In the rows, 128 means zero.
Where one turn sends some rows of the set: a few examples, then the rows asked:
q6: [126 135 142 143 129 133 158 130 131 132 118 106 113 150 123 124 113 154
  91 136 154 120 156 135 127 138 133 137 132 151 168  79 135 107 115 135
 159 113 134 112 152 132 127]
q554: [133 134 142 136 126 127 159 127 133 139 132 111 120 134 100 107  99 171
 120 117 146 124 146 109 109 131 117 137 119 141 159  82 139 100 138 130
 140 125 143 119 135 136 117]
q354: [119 136 155 146 126 107 130 141 156 114 126 108 105 131 102 109 112 143
 114 137 152 105 137 117 132 152 126 138 100 149 140  90 120  85 115 119
 145 115 141 134 130 101 130]
q445: [133 128 142 142 132 116 109 137 157 122 118 120 122 136 119 131 104 155
 122 121 152 117 158 121 123 139 127 142 104 152 134  89 112  94 130 126
 142  98 140 132 151 113 139]
q321: [131 114 150 147 132 127 125 143 148 136 120 120 108 137 118 106  95 153
  98 129 128  99 155 107 123 154 128 149 106 153 158  71 116 113 127 151
 130 140 134 128 153 124 136]
q742: [131 131 152 141 144 118 102 143 139 109 110 105 123 137 103 116 105 156
 113 131 148 111 156 119 128 155 126 138 109 142 149  88 137 115 112 117
 146 123 138 133 127 128 138]
q152: [126 123 157 149 147 120 133 132 144 150  82 111 106 144 136 116  77 143
 111 123 150 113 134 117 124 138 124 138 109 136 148  92 111 118 137 117
 145 123 170 118 146 128 132]
q181: [121 124 162 145 130 111 138 142 141 129 125 109  97 148 128 115 117 151
 120 123 147 109 106 125 127 137 108 140 108 135 178  87 129 108 126 121
 128 128 148 136 152 128 136]
q336: [126 129 165 158 131 138 139 144 154 132 102 114 114 156 114 111 127 150
 117 125 135 108 145 114 129 152 135 125 124 141 157  72 100 125 122 128
 157 131 146 127 149 120 110]
q43: [127 126 153 151 130  89 133 137 118 154 108 107 120 155 111 106 110 157
 120 130 152 116 118 116 141 156 140 132 114 143 138  83 119 123 135 125
 136 122 120 126 144 122 130]
q146: [129 130 158 139 147 113 151 130 128 148 116 105 111 139 125  96 116 153
 116 111 168 114 138 115 130 138 128 136 110 132 167 103 139 138 124 137
 135 113 124 127 128 136 122]
q837: [136 140 145 160 131 126 117 127 163 128 116 109 112 134 113 116 106 155
 122 136 157 123 140 117 120 144 129 137  99 133 127 107 118 112 121 132
 158 127 136 122 127 132 147]
q258: [117 128 152 152 119 116 145 130 146 146 106 103 123 164 106 120  96 143
 106 128 121 105 126 125 122 141 110 130 104 148 141  82 107  94 124 113
 159 107 124 136 147 115 140]
q157: [123 131 148 145 132 115 154 131 126 140 114 123 135 138 123 111 118 157
 112 116 125 105 137 130 122 140 133 142 100 137 150  62 125 117 119 127
 115 108 123 130 149 124 135]
q419: [138 138 160 149 126 115 105 128 141 155 116 120 100 143 124  77 100 145
 112 121 131 117 129 118 131 152 127 134 112 147 136  88 124 114 118 116
 147 117 152 128 144 127 136]
q97: [123 129 171 145 114 116 116 135 145 134 101 113  96 131 136 110 108 134
  93 128 136 104 141 128 131 126 127 132 104 133 148  89 121 136 131 118
 147 104 130 120 160 119 127]
q626: [119 131 166 149 130 135 140 138 155 141 122 127  97 153 129 101 115 138
 125 121 149 119 138 114 124 149 121 135 107 126 154  86 117 118 145 127
 154 140 142 124 166 109 118]
q978: [134 125 141 146 124 110 152 134 145 144 114  87 124 143 126 113 108 159
 101 127 126 129 130 116 131 151 126 142 109 152 137  86 119 118 105 118
 123 112 141 121 132 143 145]
q418: [132 145 154 141 137 104 144 118 135 142 133 102 120 158 111 115 100 145
 109 134 147 133 142 101 142 143 123 136 108 147 131 101 126 115 133 117
 143 125 123 123 162 138 113]
q746: [144 129 148 142 128 120 137 125 135 138 113 115  99 132 112 135 101 168
 104 110 159 114 130 115 120 153 132 146 106 141 154  73 124 114 121 114
 117 124 141 135 143 140 106]
q495: [118 134 140 139 132 121 125 126 142 116 135 122 102 133 121 105 111 158
 109 126 153 113 154 119 124 134 109 144  85 127 144  98 119 101 113 130
 147 116 154 137 140 124 145]
q90: [132 136 160 145 108 120 152 135 132 149 106 107 125 147 106 112 137 146
 109 104 137 116 127 115 124 136 126 132 119 146 147  90 115 109 111 133
 148 122 164 134 132 129 131]
q317: [115 134 153 146 124 128 148 142 147 128  97  95 106 139 124  92 111 132
  97 145 125 103 156 117 130 126 126 139 110 144 156  95 132 130 127 127
 156 118 136 117 155 133 132]
q804: [134 137 151 145 142 107 159 127 131 153 110 120 101 136 116 109 101 161
 109 123 161  96 124 118 131 135 129 148 101 155 158  90 125 109 119 114
 135 105 120 137 167 109 117]
q745: [132 134 147 136 141 105 153 117 141 155 102 115 132 138 100 107  94 157
 118 116 142 119 147 122 110 139 139 131 116 144 143  87 121 127 129 142
 156 106 121 119 146 141 124]
q686: [115 139 160 148 136 127 164 114 155 127 117 115 109 140 119 131 102 148
 106 122 133 111 154 113 122 122 133 146 101 145 172  90 129 112 122 136
 158 116 134 144 153 137 122]
q872: [112 119 166 148 127 123 143 145 139 154  97 119 107 138 117 107  84 150
 112 121 130  94 147 112 119 133 121 142 117 155 163  85 112 104 129 121
 153 119 161 124 133 109 136]
q876: [132 143 176 138 130 133 138 127 148 140 109 106 123 138 106 103 110 149
 112 133 136  99 156 105 130 133 126 114 106 148 124  95 110 120 134 136
 143 106 148 122 135 120 117]
q138: [131 144 139 147 131 128 151 133 137 126 110 109 108 132 123  90  99 136
 103 130 147 104 153 113 116 153 140 143 131 129 152  93 105 113 111 108
 154 116 149 124 140 112 144]
q301: [112 113 148 152 119 120 148 144 143 129 102 113 128 152 117 121 118 158
 104 109 144 116 148 119 107 146 131 124 120 123 146  86 130 126 128 123
 150 129 140 130 124 140 137]
q403: [134 144 162 150 119 113 151 128 132 139 135 111 107 138 101 129 114 155
 105 117 144 114 157 117 126 133 126 149 115 158 144  86  92 118 114 111
 151 117 111 127 148 125 124]
q449: [129 146 166 155 127 129 150 140 139 131 119 115 119 141 122 120  98 135
 105 102 152 127 114 118 125 156 135 146 113 133 158 104 135 117 138 114
 136 134 140 134 150 120 141]
q584: [139 139 162 129 123 113 130 122 137 152 120 114  94 149 128 120  98 145
  95 115 141 108 138 144 131 138 119 134 105 132 145  73 140 114 125 133
 150 135 125 141 152 131 115]
q117: [141 116 146 140 147 119 130 139 137 122 116 106 105 135 133 102 108 154
  97 116 170 114 150 110 128 125 118 126 118 133 144  78 115 122 134 138
 148 128 149 112 143 110 119]
q796: [133 130 156 137 114 106 149 139 135 148 136  90 106 130 127 109  96 153
 104 109 151 118 134 116 124 143 114 143 114 130 150 104 127 120 129 110
 136 113 123 127 123 109 143]
q487: [128 131 167 152 116 116 152 141 141 147 120  98 126 148 119 114  96 170
 109 131 137  91 139 122 117 136 120 151 102 173 156  93 110 112 140 124
 157 127 131 127 149 140 143]
q190: [123 121 163 128 131  99 147 121 141 134 113 100 122 152 133 127  97 141
  93 122 167 106 127 115 117 144 120 131 102 152 135  94 111 124 143 111
 152 111 144 119 145 126 117]
q489: [129 133 159 143 134 112 119 137 136 156 102 107 122 144 105 131 122 144
 109 123 159 115 147 137 127 122 124 132 106 143 151  86 141 111 139 111
 145 118 135 125 160 126 108]
q387: [124 149 166 154 139 135 142 137 144 132 114 107  92 128 120 114 105 142
 119 131 157 108 147 116 128 149 137 160  92 160 140  91 114 125 145 121
 135 114 140 119 160 113 137]
q731: [124 128 155 146 139 115 180 126 138 138 124 127 110 142 116  99 106 150
 107 124 149 114 126 115 119 134 124 134 111 140 152  95  95 119 115 129
 145 122 114 128 132 127 146]
q311: [131 139 140 133 152 114 132 141 171 126 125 106 108 141 104 112 101 155
 114 125 154 100 157 111 132 134 124 143  98 152 143 110 127 112 118 130
 154 131 148 140 131 123 126]
q556: [120 126 170 145 130  99 149 133 153 148 111  97 100 152 120 117  96 155
 113 129 170 123 132 125 130 140 140 140 109 140 151 112 119 125 116 109
 170 127 141 118 148 125 139]

q419 goes to q321
q978 goes to q746
q804 goes to q731
Where do these go?
q181 goes to q686
q190 goes to q90
q445 goes to q354
q626 goes to q317

Where one turn sends some rows of the set: a few examples, then the rows asked:
q399: [143 129 127 134 110 125 119 150 127 124 132 113  98 121 114 116 129 147
 135 136 132 135 124 110 136 142 137 134 118]
q34: [132 115 115 120 117 128 130 117 149 113 131 111 105 115 159 107 128 143
 127 133 149 123 123 123 121 125 133 137 131]
q909: [131 116 123 114 116 127 123 127 146 108 152 114  98 126 111 129 151 141
 120 130 129 148 155 121 129 124 117 140 131]
q531: [129 133 139 119 120 115 129 143 124 126 130 130 112 121 103 130 116 126
 139 134 122 135 133 116 142 140 147 136 123]
q26: [127 123 128 100 140 123 121 113 137 121 126 120 109 134 146 115 129 144
 142 133 151 139 127 125 129 129 140 132 131]
q494: [125 123 121 134  97 122 127 129 153 116 142 121 109 127 114 130 147 146
 108 126 126 134 165 109 116 126 114 139 130]
q314: [113 130 134 131 119 116 143 120 151 136 114 120 114 144 127 132 142 151
 114 134 132 135 161 108 118 124 136 129 157]
q144: [121 111 138 100 115 128 122 108 143 111 134 130 117 121 149 123 124 125
 138 126 140 122 134 133 118 116 128 140 129]
q612: [118 133 111 139 103 121 133 128 154 128 119 131 116 140 130 123 137 138
 110 128 129 126 159 108 110 115 123 133 145]
q847: [133 116 155 131  92 124 123 140 126 124 134 115 107 108 113 128 128 133
 126 135 122 122 131 110 124 131 135 147 122]
q195: [144 134 128 137 113 126 117 148 123 123 130 113 105 125 112 110 134 145
 129 138 130 135 122 103 132 138 138 138 119]
q391: [116 126 136 128 127 120 140 120 147 134 113 114 116 146 130 132 134 149
 112 127 125 132 164 114 118 120 135 123 157]
q385: [124 133 131 117 121 116 118 138 125 132 136 137 123 122 107 133 127 128
 133 138 123 135 147 117 142 145 141 140 120]
q552: [145 127 130 134 111 121 119 145 117 118 138 113  99 122 109 117 120 136
 139 137 123 136 122 109 128 124 136 134 128]
q271: [142 132 135 135 110 123 123 153 127 130 126 115 107 127 120 113 140 158
 122 141 135 133 135 111 138 148 135 137 118]
q810: [117 123 136 128 112 125 117 115 147 133 123 132 115 143 121 131 150 149
 120 128 125 134 166 113 113 110 115 132 143]
q211: [132 114 130 109 130 130 121 121 148 105 148 113 100 123 121 127 149 142
 136 126 138 152 147 126 132 127 125 139 132]
q177: [136 114 129 137 117 133 116 118 137 113 112 117 107 119 126 111 126 146
 135 124 130 116 119 104 114 103 132 135 146]
q910: [120 111 142 100 118 135 122 111 139 112 131 127 116 119 149 122 124 131
 136 125 139 125 136 140 122 116 126 136 126]
q707: [113 127 133 104 128 115 130 120 144 131 120 129 113 139 160 118 124 149
 142 136 144 126 132 120 127 130 144 132 130]
q119: [120 114 131 128 116 124 114 112 151 132 123 129 113 135 124 130 145 156
 115 121 122 133 165 111 115 105 120 130 144]
q128: [114 128 150 114 106 117 131 135 141 128 124 123 112 143 115 139 138 141
 119 122 127 147 169 122 117 131 126 127 134]
q562: [121 124 151 109 103 119 147 152 139 117 127 111 103 145 127 130 136 144
 121 124 138 146 146 128 123 131 134 125 137]
q555: [133 115 152 129  94 126 127 141 126 121 135 116 106 106 113 132 125 134
 130 134 120 123 130 115 129 134 134 141 120]
q748: [112 124 139 117 106 112 139 124 139 135 116 133 120 131 160 126 125 145
 128 140 132 113 133 113 124 135 144 140 122]
q915: [131 120 148 120 134 134 118 113 135 123 124 113 115 119 121 128 121 124
 131 130 121 125 134 116 113 106 139 134 156]
q98: [127 111 108 120 121 123 125 111 152 129 134 119 107 120 159 109 130 142
 126 146 144 121 136 119 124 126 133 139 126]
q468: [117 133 111 138 108 121 129 127 154 130 114 131 119 147 131 122 127 137
 116 126 134 125 151 106 111 113 128 130 150]
q988: [130 126 143 113 116 142 122 123 131 136 121 119 123 128 156 116 145 155
 121 141 136 130 152 128 130 136 128 133 116]
q9: [126 113 149 130  86 116 129 141 131 123 134 124 112 113 122 132 125 135
 123 139 122 113 138 109 123 142 134 148 121]
q718: [119 126 108 137 108 118 127 128 153 132 117 130 114 146 132 121 127 144
 111 123 130 130 156 107 111 111 130 128 146]
q579: [124 118 132 134 112 127 112 111 154 131 122 131 113 139 121 124 146 152
 118 129 128 131 160 110 113 106 116 135 145]
q808: [113 116 109 122  98  97 138 142 149 109 135 134  96 137 123 125 129 139
 131 126 136 140 134 106 121 124 135 138 131]
q233: [114 134 113 134 106 100 141 141 152 128 121 127 103 143 123 129 136 153
 120 126 136 142 151  99 121 137 135 129 136]
q208: [120 117 143 103 119 142 121 115 137 120 128 123 127 123 157 121 132 139
 132 129 137 122 146 137 126 123 124 132 126]
q698: [125 135 141 124 120 116 127 140 121 125 128 128 117 117 105 133 121 125
 136 133 122 136 136 114 138 137 150 140 126]
q423: [127 120 144 107 107 127 146 148 146 107 124  98 101 137 138 121 131 141
 130 123 144 142 136 129 116 133 139 130 140]
q262: [139 129 142 132 115 117 131 142 118 115 126 120 108 117 110 125 117 125
 140 131 127 136 122 115 136 125 143 133 130]
q256: [117 126 143 129 123 121 138 114 151 136 114 117 116 145 127 134 136 146
 116 131 130 133 161 115 118 120 134 127 160]
q870: [133 112 122 115 111 130 131 118 144 112 127 107 107 122 161 107 128 143
 127 131 150 124 120 122 121 126 133 134 132]
q466: [115 111 111 114 101 110 131 132 153 102 133 135 100 127 130 124 124 128
 141 118 142 138 126 114 116 121 131 143 132]
q899: [121 124 109 116 120 123 116 112 140 136 140 138 123 123 147 123 135 137
 124 147 130 126 145 113 132 135 132 146 116]
q726: [141 117 150 128 105 121 125 142 120 117 131 110 101 107 108 124 124 131
 133 135 125 138 125 114 130 123 137 132 134]
q995: [134 132 127 126 131 130 122 129 134 126 102 120 114 132 123 111 117 131
 133 125 141 139 126 115 123 109 144 123 150]
q678: [119 126 128 103 137 118 129 117 135 123 124 124 106 135 150 115 123 143
 145 133 150 135 125 126 130 132 140 128 134]

q847 goes to q195
q748 goes to q988
q271 goes to q385
Where do these go?
q423 goes to q211
q579 goes to q468
q208 goes to q98
q612 goes to q314
q128 goes to q494
q910 goes to q34
q909 goes to q808
q262 goes to q726
q391 goes to q119
q995 goes to q915
q26 goes to q144

Where one turn sends some rows of the set: a few examples, then the rows asked:
q947: [117 124 129 124 140 112 127 133 118 134 131 142 117 145 130 125 127 151
 126]
q443: [116 122 134 141 130 129 121 132 128 103 112 122 125 127 127 128 134 152
 132]
q710: [133 123 130 128 133 127 124 144 131 147 124 115 141 126 124 135 128 143
 105]
q381: [118 131 108 127 139 136 127 128 132 113 101 122 125 127 116 120 131 126
 141]
q263: [127 118 113 124 123 148 126 136 118 112 126 114 145 125 123 115 132 147
 138]
q414: [123 111 124 137 129 107 128 118 129 117 128 117 125 134 124 130 128 110
 139]
q812: [134 120 143 129 126 136 126 141 106 137 115 126 135 117 106 128 138 140
 127]
q607: [121 128 118 119 139 144 125 120 142 144 141 129 108 127 136 120 133 118
 123]
q482: [135 128 125 125 132 106 146 129 132 117 145 144 132 122 124 124 141 127
 138]
q663: [138 132 116 135 137 133 135 106 123 144 117 138 130 109 112 130 132 131
 144]
q424: [121 124 124 130 142 149 114 126 119 133 149 118 120 142 125 111 127 130
 127]
q390: [127 112 140 128 123 106 131 145 124 124 123 144 125 125 128 137 127 122
 127]
q551: [114 133 127 121 133 128 131 137 139 150 135 122 130 110 122 138 142 148
 120]
q784: [129 131 134 124 151 132 133 122 131 139 148 137 130 135 130 111 121 118
 120]
q292: [149 119 115 114 127 147 120 143 132 126 119 115 125 123 128 128 139 111
 143]
q905: [161 132 120 144 128 128 125 128 130 126 120 139 120 121 138 123 137 115
 136]
q821: [135 140 133 134 124 133 136 132 126 124 128 119 114 127 134 144 107 117
 140]
q832: [126 128 116 144 136 138 117 133 135 143 145 135 130 128 118 112 135 117
 113]
q560: [132 128 123 134 141 154 119 120 149 136 134 126 130 136 133 119 117 134
 122]
q853: [124 121 131 109 145 125 138 121 132 128 115 140 130 106 120 138 137 143
 138]
q132: [151 135 126 111 132 135 151 117 135 133 124 124 118 112 134 128 143 135
 134]
q944: [138 129 136 125 141 121 128 135 132 136 117 124 121 146 137 131 121 149
 109]
q71: [130 139 133 120 135 143 137 128 126 117 130 133 133 116 139 112 123 125
 160]
q867: [ 99 128 127 125 129 131 125 134 124 140 130 128 120 127 127 121 141 156
 132]
q493: [143 125 142 124 124 140 128 133 134 131 119 124 109 127 127 155 128 146
 131]
q498: [145 117 126 137 129 131 122 129 140 117 129 141 138 142 124 118 129 132
 158]
q550: [142 127 122 127 111 146 135 130 137 118 119 125 114 134 148 125 124 145
 136]
q957: [140 125 139 129 117 143 131 134 127 144 122 123 135 139 100 129 121 125
 148]
q510: [140 123 130 129 135 133 128 121 118 126 145 111 134 112 123 126 149 119
 154]
q811: [152 117 119 129 119 126 127 147 111 129 140 133 137 135 108 124 136 129
 130]

q607 goes to q424
q663 goes to q381
q550 goes to q811
Where do these go?
q390 goes to q493
q944 goes to q710
q71 goes to q498

